One turn moves each row of this set onto another row. After a few examples, where does it send each row asked below?
Zuto: -145, 238, -86, 39, -163, 220, 372, 237, -155, 139, -239, 285
Moli: -119, 229, -149, -204, -244, 172, 372, 93, 64, 58, -114, -124
tavop: -57, 94, -47, -156, -32, 171, 451, 402, -86, 284, -78, 24
Lopat: -49, 173, -140, -120, 154, 175, -75, 292, -170, 271, 218, 44
Lolev: 9, 77, -152, -258, -114, 104, 361, 10, -37, 212, -153, 187
Bodif: 46, 130, 187, -92, -149, 157, -204, 508, -141, 142, -205, -166
bopo: -1, 265, -55, -72, 122, 205, -181, 472, -255, -67, -293, -179
toz: 121, 176, -110, -285, 146, 116, -225, 238, -163, -41, -257, -213
Zek: -70, 123, -142, 10, -439, 213, -234, 142, -180, 128, -67, 81
gur: 15, 1, -117, -180, -344, 164, -184, 202, -93, 240, 73, -123
Mizen: 35, 291, -134, -88, 53, 178, -255, 185, -244, -144, -396, -28
kazal: 58, 193, -18, -89, -119, 186, -174, 492, -159, -180, 18, -158
filif: 159, 81, -205, -267, 186, 77, 154, 140, -31, 63, -391, 36
Gise: 163, 75, 103, -260, -192, 100, -286, 146, -76, 121, -248, -86
sak: 70, 115, -178, -261, -60, 40, 299, 108, -41, 335, -218, 199
baz: -119, 103, -49, 36, -358, 250, -156, 450, -187, 211, 30, -91
sarof: -185, 300, -149, -63, -287, 217, 370, 110, 3, 5, -185, -29
bibur: 46, 261, -81, -30, -210, 191, -242, 278, -189, -290, -92, 18
gidin: -145, 305, -141, 96, 71, 231, -100, 300, -261, 194, 106, 212
Domi: -26, 154, -81, -132, -5, 100, 386, 452, -98, 374, -171, 98
tunu: 156, 138, -96, -241, -131, 122, -235, 226, -98, -201, 19, -114
Fumog: -178, 273, -92, -102, -234, 213, 415, 269, 25, 73, -115, -143
lol: 38, 142, -89, -112, 224, 147, 239, 519, -92, 109, -354, -63
Kol: 26, 227, 120, 14, -266, 193, -292, 257, -189, 29, -365, 70
nifik: 5, 243, -161, 9, 114, 173, 152, 263, -142, -25, -513, 200
nopeg: -32, 228, -222, -89, 74, 155, -153, 34, -182, 200, 110, 219
lafat: -79, 259, -151, -10, -129, 143, 313, 245, -152, 251, -316, 321

kazal moves to tunu
sarof moves to Fumog
tavop moves to Lolev
And these:
baz moves to gur
lol moves to filif
Gise moves to Kol
Lopat moves to nopeg
toz moves to Mizen
sak moves to lafat

One turn moves each row of this set onto another row. After a few examples, where does it send each row asked below?
Pep: 137, 72, -143, 185, 238, -40, 183, 88, 115, 121, -63, -140, 62, -134, 232, 47, -31, 179, 101, 177, 42, 326, -38, -180
Teko: 92, 4, -198, 318, -61, -120, 19, -81, 119, -58, 138, 235, -73, 219, -88, -33, 228, -60, 69, -305, -22, -120, -137, -32
saru: 267, 55, 166, 226, -51, 115, -115, 195, 120, 135, -218, -92, 33, 9, 104, 104, -131, -27, -143, 115, 67, 211, -430, -34
vofe: 70, 120, -215, 146, 326, -132, 212, -45, 169, 92, 0, -126, 63, -3, 295, -66, 60, 51, 71, 166, 64, 219, -31, -116
vikil: 300, 25, 68, 127, 33, 104, -143, 147, 84, 113, -149, -138, 52, -81, 71, -9, -170, 55, -300, 87, -59, 178, -414, 67
givi: -87, 69, -79, -164, -84, 126, 1, -103, 31, -103, 86, -45, 20, 237, 121, 223, -108, -21, 122, 284, 222, -271, -27, 233
vurul: -237, -19, 68, 70, -126, 162, 289, -27, -132, -343, -158, 41, -72, 128, 101, -103, -66, -112, -82, -264, 117, -11, 51, -31
Bubif: 96, -88, 25, -281, -87, 290, -100, -97, -25, 55, 140, -81, 54, 190, 68, -193, 67, 148, 236, -188, -187, 51, -255, 169
muguz: -82, -160, -33, 133, 190, 254, -85, -67, 32, 250, -119, -111, 26, -187, 226, -18, 30, 28, -316, -128, -240, -96, -32, 5
fani: -99, 26, 186, 26, -109, 104, 24, -5, -354, -226, -172, -119, -175, 29, -355, 105, -52, 109, -96, 64, 108, -185, -88, 137
Pefod: -8, -137, -8, 239, 280, 100, -126, -178, 99, 211, -67, -126, -69, -177, 199, 16, 152, 40, -311, -36, -188, -6, 20, -79
zomiz: 200, -182, 63, 107, -156, 147, 348, 7, -228, 155, -226, 100, -109, 242, -15, 214, 3, 24, 242, 123, -85, -27, -35, 38
daki: -149, -34, 52, -222, 181, 50, -198, -152, -248, -16, 119, -64, -93, 66, -140, -64, 49, 292, 120, 27, 210, -247, 106, -7
mev: 168, 115, 39, 124, -153, -6, -72, 39, -48, 175, -11, 209, -157, 56, 43, -334, -74, 121, -183, -101, -108, -116, -68, -407
muviv: 13, -299, -63, -130, 169, -176, 108, -159, -56, -114, -5, 52, -30, -86, -121, -255, 85, -148, -22, -91, 16, -59, -115, 287
zofo: 211, 105, -17, -126, -12, 76, -207, -71, 228, 37, 125, -120, -55, 82, 146, 261, -155, 331, 139, 137, 68, -183, -98, 97
fofu: 77, -68, 100, 2, -21, -33, -44, 63, -97, 58, 188, 34, -133, 88, -68, 267, 380, -185, 170, 152, 238, 183, -6, -37
Dapo: -5, 83, 175, -42, -177, 79, -223, 158, -10, 133, -6, 65, -104, 210, 71, -350, -17, -102, 140, -13, 127, -287, -40, -259
Lutid: 34, 68, 45, 163, -64, 200, 331, -270, -48, -329, -236, -134, -135, 48, 109, 26, 19, 144, -129, -18, -85, 148, 99, 67
romul: 86, -281, 19, 96, -139, 318, 32, 315, -164, 87, 96, -142, 176, -61, -281, -132, -88, -9, 144, -64, 31, -42, -71, -57
voz: -26, 200, 11, 15, 18, -55, -12, 84, -235, -280, 48, 128, -113, 49, -289, -177, 26, 113, 129, 37, 244, -8, -100, -290

mev moves to zofo
Pep moves to Pefod
Teko moves to Bubif
And these:
fani moves to voz
muviv moves to romul
Dapo moves to givi
saru moves to vofe

